rotation ticks, each row followed by its count of ticks
The counts run from 0 to 125.
[-11  10  -6 -33  11  -5   1  14 -25   5  -8  18 -44  13  -7 -11   4   6
 -21 -21  12 -14 -10 -17   4 -26 -14  22   2 -27  18   8  -5   2   7 -31
 -21]
109
[ 16 -15  -6 -24  -6  -5   8 -10   7 -12 -17  35 -35  15 -29  17   1  21
   8   2  -5  11   4  21  35  10   6  10  29 -25  -5   6  12   5   2 -27
  -5]
42
[  5  15   7 -23   6 -13   6   9 -15  16 -11  21 -10  22  -6 -39  -6  26
  -7  25 -12  12   8  21  26  -5 -50   5  24 -10   0 -18  11  -1 -11 -13
  -3]
60
[  7 -28   9 -35  -7 -10 -14  21  -2   4 -16  41 -19  19 -16 -28   2   7
   5  -8  -1   3  15   7  19  -3 -12  -2   7 -37  14  -4  -8 -11  -3 -34
  -9]
119
[  3   0   3  12  31 -25 -26  20 -12  14  -4  -2 -29  12  -5   1  -2  -5
 -13   5 -10 -14  -5  25  16  -6 -29 -13  50 -11  19  -8  14   9   5 -16
  -6]
85
[ 16  19   6 -18  15 -26 -14   0 -14   1  -9  28 -21  15 -13  -3   6   0
   0  12 -10 -11  12  19  15   4 -10   9  44 -29   2  -3  16   7 -10 -34
  -7]
40
[  3  -4 -23 -19   8  -6   2   7 -13  10   0  15 -42  21  -2  18  -6  12
 -14   7  10 -17 -20  -6  11   3  19  19  34 -11 -14   9   5  21   7 -40
 -19]
31
[  0  -7 -13  -8  13 -16  12  19  11  29   0 -13 -53  12  12  17  -1  20
   2 -19  21   3 -17   4  24 -11 -19  18  13  -1   8  -3  20   2  19  -7
 -16]
12
[ 11 -24   4  -8 -13 -12   7   4   1  23  -2  20 -16  24  -2 -28 -24  47
 -11   5  10  27 -13  18  43   4 -25  -1  28   6   4 -10  -1   0  -2  -5
  -4]
67
[ -5   9  -3 -35   1  12  12   6 -10  -8 -17  25 -26  16 -19 -20   5  20
  -5  29  -7  12   5  15  35   3 -37   5  11  -6 -21  -9  16  -7  -3 -19
  -7]
55
[ -4 -35   3  -9  -1  -1 -24  29   0   5  -9  18 -10  19 -12 -26 -24  10
 -26   3   0   9 -14  28  31  -1 -34 -27  13 -15   9  -8   7   8   2 -17
 -18]
74
[ -2 -28 -21 -20   6   7  14  15  19  17  -4  -3 -48  16   5  10 -19  14
  -4 -18  14   2 -19   5  35 -13 -14  14  11  -6 -18 -11  19   8  11 -15
 -14]
17
[  1  11 -16 -18  22  -7 -13  22 -16  21   3   6 -39  22   8  -5 -13  -1
 -17   8  13 -27 -12  -9   9  -6  -8  18  22  -5 -10   0  16  12   6 -40
 -23]
25
[  2 -28   3 -31 -11   0   7   4  -3   7 -18  35 -31  21 -16 -28  -8  24
  -8 -28   0   6   1   5  25 -10   1  10   9 -38   5  -3 -10   2  -2 -24
  -9]
113
[ -8 -20  -6 -29  16  15  -3  13  -1 -10 -18   1 -38   7 -34  -3  -9 -12
 -12 -21 -15  -6 -10  25  25 -23 -26  -4  14 -26   1 -15  15  18  12 -11
  -7]
94
[-18   3  -5  -6  12  -6  -9  33 -23  12  -3  11 -26  17   5 -17  -1  22
 -33  28  17   3 -23  -8  17  -4 -35  -8  14  16  -2   8  17  -1   8 -29
 -25]
70
[  9   3  13 -15   7 -36 -19  16 -13  20 -15  30 -20  11  -1 -10   6   9
   3   0  11   1  12   8  10   1 -21  -2  18 -33  26  -2   3 -18  -3 -30
 -19]
124
[-13  -3  -9 -17  24  10   4  12 -14  -5 -11  -5 -50   8 -19  10  -5 -16
 -16   0 -17 -20 -15  11  23 -20 -20   4  19 -10  -8  -8  21  12  22 -16
 -11]
95
[ 19 -14  12 -23 -11 -18   9   0 -11  22 -15  33 -33  28  -1 -20 -13  21
  -2 -16  -7   6   3   5  24  -7   5  22  35 -34   0  -8 -17   1  -7 -12
  -3]
112
[ -7 -36 -10  -7   8   4  -7   6   8 -10 -10   5 -44   7 -31  17 -13   4
 -12 -21   1   0 -20  22  35 -14 -15 -14  18 -12   9   0  15  14  18  -6
 -12]
88
[  2   0  -1 -17  -8   0  19   3   0  11 -14  23 -20  23  -5 -27 -12  33
  -6  20 -12  20  -1  17  36  -5 -32   8  25   3 -11 -13   7  -2   0   1
  -7]
61
[-17  18 -10 -15   7 -14  -7  18 -24   9  -7   7 -22  10   1 -21   3  33
 -22   6  23  10 -19   2  10 -13 -49   0  -2  -3  18   6  12 -11   3 -26
 -20]
64
[  5 -16  -9 -22  -2   3  -1   6  -1  -8  -8  33 -36  15 -20   6  -2   4
  -3  15  -1  -6   0   4  27   9  16  16  34 -12 -18   6  16  17   2 -35
 -14]
36
[ -5  -1 -13 -20   7  -1  28   1 -11   5  -9   5 -56  15 -14  14  -9  11
  -9 -18  -6  -4 -23  -8  23 -21   1  29  24 -12  -5   2   3   8  15 -10
  -7]
102
[ 13 -11   7  14  -2 -31  -2  15  -7  26   6  11 -15  21   9 -17 -21  35
 -20   1  14  16 -16   8  30  -2 -18  -7  41  -4  19  -2   6   0   3  -8
 -12]
72
[  9 -30   2   5  -6 -27 -13  19   1  18   0  14  -8  21   2 -25 -23  33
 -18  -6   9  13 -14  26  27  -1 -31 -18  21 -16  15 -10   3   2  -7 -11
 -14]
73
[-21 -17  -6 -19   1   7 -13  26  -7   2  -5  15 -21  16 -12 -20 -10  17
 -32  14  13   9 -21   9  25  -6 -43 -12  -7   0   3   3  11   1   9 -23
 -26]
69
[ -3   2  -3  10   7 -28  -2  19 -17  31   0   6 -26  22  13 -11 -11  31
 -30  32  12   4 -23  -1  23   0 -20   4  39  14  10   6   6   1  10 -15
 -16]
71
[  8 -23 -10 -32   9   4 -17  13   0  -7  -7  24 -26  22 -17 -17 -22  -7
 -17  -9   0 -16  -2  17  17  -2  -5   3  13 -31 -17  -6  13  17 -12 -38
 -14]
29
[ -8 -23   2 -23  11   2 -11  25  15  11 -18   3 -38  13  -3 -14  -8  -5
  -4  -5  -5   7   9  27  32  -8 -45 -10   9 -21   1 -29  14  -4  13  -6
 -10]
9
[ 17 -15  11 -19  -8 -28  -5   9  -5  27 -19  34 -24  20  -1 -17  -4  28
  -1 -16   6   8   9   8  17  -2  -4   7  19 -45  25   0  -9  -6  -8 -25
 -10]
118
[-14 -21  -5 -25  20  16   3  26  15  13 -16  -4 -49  13  -3  -9  -6  -8
  -4  16  -6  -4   5  16  36  -4 -28  -2  13   2 -14 -18  22   0  21  -7
 -10]
10
[  1   3   0 -11  27 -17 -14  21   5  32  -2  -7 -26  14  15 -16 -14  -6
  -8 -16   6 -15   9  23  16 -11 -44   4  16 -23   2 -32  20   4  -3 -13
  -9]
14
[  6  14  -5 -10  28 -19  -8  20  -7  33   8  -5 -27  18  23 -17 -18  -4
 -10  -5   1 -21  -3  11  12  -6 -24  20  31 -11  -8 -25  21  10  -7 -26
 -10]
20
[  5 -13   2 -15  15 -20  -8  13  21  25 -14   0 -28  13   8  -4 -10  11
   3 -18   4   6   3  30  31  -9 -40  -7  12 -29  20 -24  20  -9   7   1
  -7]
8
[ 23 -24 -10 -23   2 -11 -15   5   7  14  -3  20 -19  21  -6 -12 -24   6
  -8 -32   9 -13   1  23  22  -3  -2   4  22 -36  -5 -11  12  14 -12 -35
 -18]
28
